Where one turn sends some rows of the set: a few examples, then the rows asked:
z_675: [ 14  -2   0 -33   3  11   6   2  -3   0  -4 -14  17  -9 -13 -16   5   9
 -13  30  -1  10   8  14 -21   5 -30  -5  -8  11  -8  14]
z_809: [ 16   9   9  10 -20 -12  12   4   5   8  18 -20  22 -14  -5   9 -25   5
  -7  18  -3 -15  26  -2   7   0 -22 -15 -14  28   6  11]
z_263: [  8  14   0   2  14 -13  14   5  17  18 -12  -1   4   1 -11   8   4 -23
   3  21  20  -3  31  22 -29  -8   8  -4 -11   4  20   4]
z_621: [ -6 -11  15  -9   0 -13   2  -4  -3  20 -30  -9  10 -27   2 -14 -13   1
  14  16 -19 -28  10  20  -6 -24  -4  -1   9  14 -22  17]
z_814: [  5   5  -6  16  -8 -15   1   3 -11  15 -19  -6  -7 -14  18  14  -2  29
  -6   4  -5 -36  -2   4 -12   2  24 -16   7  -2   5 -10]
z_589: [-20  11 -16   7  -6  -6   0  -3 -15  22 -19  -8 -12 -24  13 -14  19  -4
  -3   4   2 -20   1  -4 -13  15  22  -2   4  -7   4  -5]
z_341: [ 18 -15 -11   3 -13  -3  -2  -2  20  12  -3 -28  14 -16  10   1   4 -14
  10   0 -12 -11  19 -24 -14 -19  16  -5  20  11  -4  -2]
z_498: [  4  13  -1  10 -13  -4   9  -1  16  12   5 -19  21 -23 -13  -2  -1 -14
   2  19   1   5  24 -11  11  26 -20  -6  -4  18  17  -7]
z_837: [-18  15  11  11  14 -14  22  -5   0  17  -1   9   8   1   2  -6  -9  -5
   9  13  18  -8  24  27 -20 -10 -10 -11 -25   3  20   5]
z_233: [ 18   5   1   4  -7   4  -1   7  21  28 -19   6  18  -8 -13 -13  -7 -23
  15  10  -4  -4   2  -7  10  22 -30  -6  -6   4  20   8]
z_354: [  5  -6  -8   3  11  -3  18   6 -12  11   6  -1  10   8  11  10  10   4
  11  12  33  10   9  -6 -15 -15  -5 -15 -13  10  29  25]
z_300: [  7   6 -19  -1  -9  -5 -14   1  -9  23 -26  -1 -19  -5  14  -4   7   2
   0  -4  -3 -30 -10  -5 -27   1  21  -8  -5  -8   1  -1]
z_168: [ 22   5  -5   1 -13   2  -4   4  22  20 -23   6  18  -8 -12 -11  -4 -13
  18  10  -3   2  -3 -10   7  25 -25  -7 -17   7  21   4]
z_21: [ 16  10 -11 -21  -2   1  -7   5  -6  16 -23   7  17   0  -8 -14  -3  -7
   5  13   0   2   2  -4  -8   5 -41  -4 -25  27  -2  21]
z_252: [ 15  -3   6  25 -14  -5  11  26  -8  30   6 -21   2   4  -2   3   1   9
   0 -15  -8 -20   8   3 -26  -5  14  14  25  -3   1   5]
z_578: [-10  -5   4  -5   6   0   4 -15  -7   9 -21  -3  16 -13  27  -6   8  13
  26  -5  -9   1  -4 -19  -8  -6 -26  -2   6  21  -3 -20]
z_480: [ 37 -13  17 -13 -11   3  17   4  10   5  12 -15  21   2  -4  -2 -18  20
  -9  27  -7  -9   4  16  -7  -3 -20  -8  -3   4  -5  16]
z_343: [-16  20 -16  16  -4 -20  -2   3 -25  26 -17  -7 -10 -20  15   4   4   9
  -7   9  -3 -34   8  -3   4  -2  17  -9   0  14  -3  -4]
z_228: [ 18   7  18   8 -13  -9  21   3   2  11  20 -19  25  -7   2  10 -25   4
  -9  16  -4 -12  24  -1   9  -1 -27 -10  -4  28   6  10]
z_319: [ -5 -14   7   4  -9  -7  10  -6  -1   5  -8 -23  17 -31  10 -15  -5 -14
   2  -3  -9 -19  30  -2 -27 -19   6  -2  15  12 -15  23]
z_983: [ 33 -10  14 -12 -18   1  11   2  13   0   9 -16  18  -7 -10  -1 -19  20
 -10  25  -7 -11   8  18 -11  -1 -14 -14  -8   4   1  17]
z_747: [ 17  -8  -5   3   6 -14  11  10   7  28  -7  -4   0   7  -7  10   7 -16
  15  27  33  -1  11   8  -8 -14  10  -3 -16   3  14  26]
z_447: [  8   8 -10  30  -6  -7   4  28 -16  42   8 -19   4   8   0   8   7   7
   7 -11  -5 -14   7 -14  -2  -9   3  14  18  15  -3  -7]
z_543: [  6  14   9   9  -6  -1  14   2  16  16   5 -16  22 -19  -9   0  -5 -17
   1  20  -4   0  24  -8  14  22 -26  -5   7  16  21  -7]
z_305: [ -4  -1  10  10  -2  -4  17  20 -23  31   3 -22  -1  -1  -8 -13   8   6
  -4   0  -6 -15   9  20 -28  -5   4  23  22  -4 -16  10]
z_539: [  5  10 -11  -8  21   1  10   7   5  12   6  -1  12  12   5  10  10  17
   5  23  15   8   9   8  -8 -18  -2 -23  -1   5  37  -7]
z_690: [ -9   6  -7  22   4   2   9  18 -20  39  -1  -9   5   2   1 -11  20  13
  16  -9  -5   0  -5  -8   0   9  -7  17  19   3   2 -14]
z_346: [ 22  -4  -1 -29   9  12   9   4   0   6  -2 -12  21   0  -9 -15   7   1
 -14  30  -4   9   7  10 -21   2 -33  -2  -2  10 -10  14]
z_225: [ -2  15   2   1   6  -5   3  26 -26  40 -14  -5   0   9  -8 -11   3  12
   2  -4 -18 -20   1  23 -19 -15  -8  19  13   9 -15   1]
z_377: [ -1   0  12 -18  12  -4  -3  -8   5  12 -42  -1  16 -19   9  -5  -1  13
  17   9 -24 -13   1  13 -15 -14 -13  -5  18  15  -4 -19]
z_466: [ -6   8   3   1  17  -7  13   1   7  28   4   7   4   9  -1  -4  -8  17
  17  31  11  -7   6  24   7 -22  -6 -18 -20  -4  24  -6]
z_777: [ -2   5 -18  -4  -1 -11 -12   2 -29  23 -14 -12 -21  -3  15   6  12  12
  -8   9   4 -25  -3  -7 -22 -11  10  -5  -8  10 -20   0]
z_335: [ 17   6  -8 -15   5   5  -4   7  -4  20 -20   8  17   4  -8 -18  -2 -17
   3   9  -1   1   4  -6 -12   4 -47  -5 -18  21  -1  25]
z_563: [  8 -19 -10   5  -9  -5  -2 -10   5  25  -4 -18  11  -9  23  -1   5   2
  33   2  -7  -6  -3 -33   9 -17  -5  -2   0  19 -11 -10]
z_697: [ -7  -5  -7   4   0  -6   5  -6 -24   9  -9 -17 -13 -18  17   4  15  28
 -11  15   6 -17  -3   0 -22   7  17  -8   8  -5 -10  -9]
z_348: [  1  12   0  10   4   2   4  22 -15  36 -21   6   7  10   2 -14   8  17
  12 -17 -18 -11 -13  11 -18   1 -10  14  16  -5   6 -13]

z_837 -> z_466
z_335 -> z_233
Where do these go?
z_777 -> z_300
z_563 -> z_341
z_305 -> z_225
z_675 -> z_21

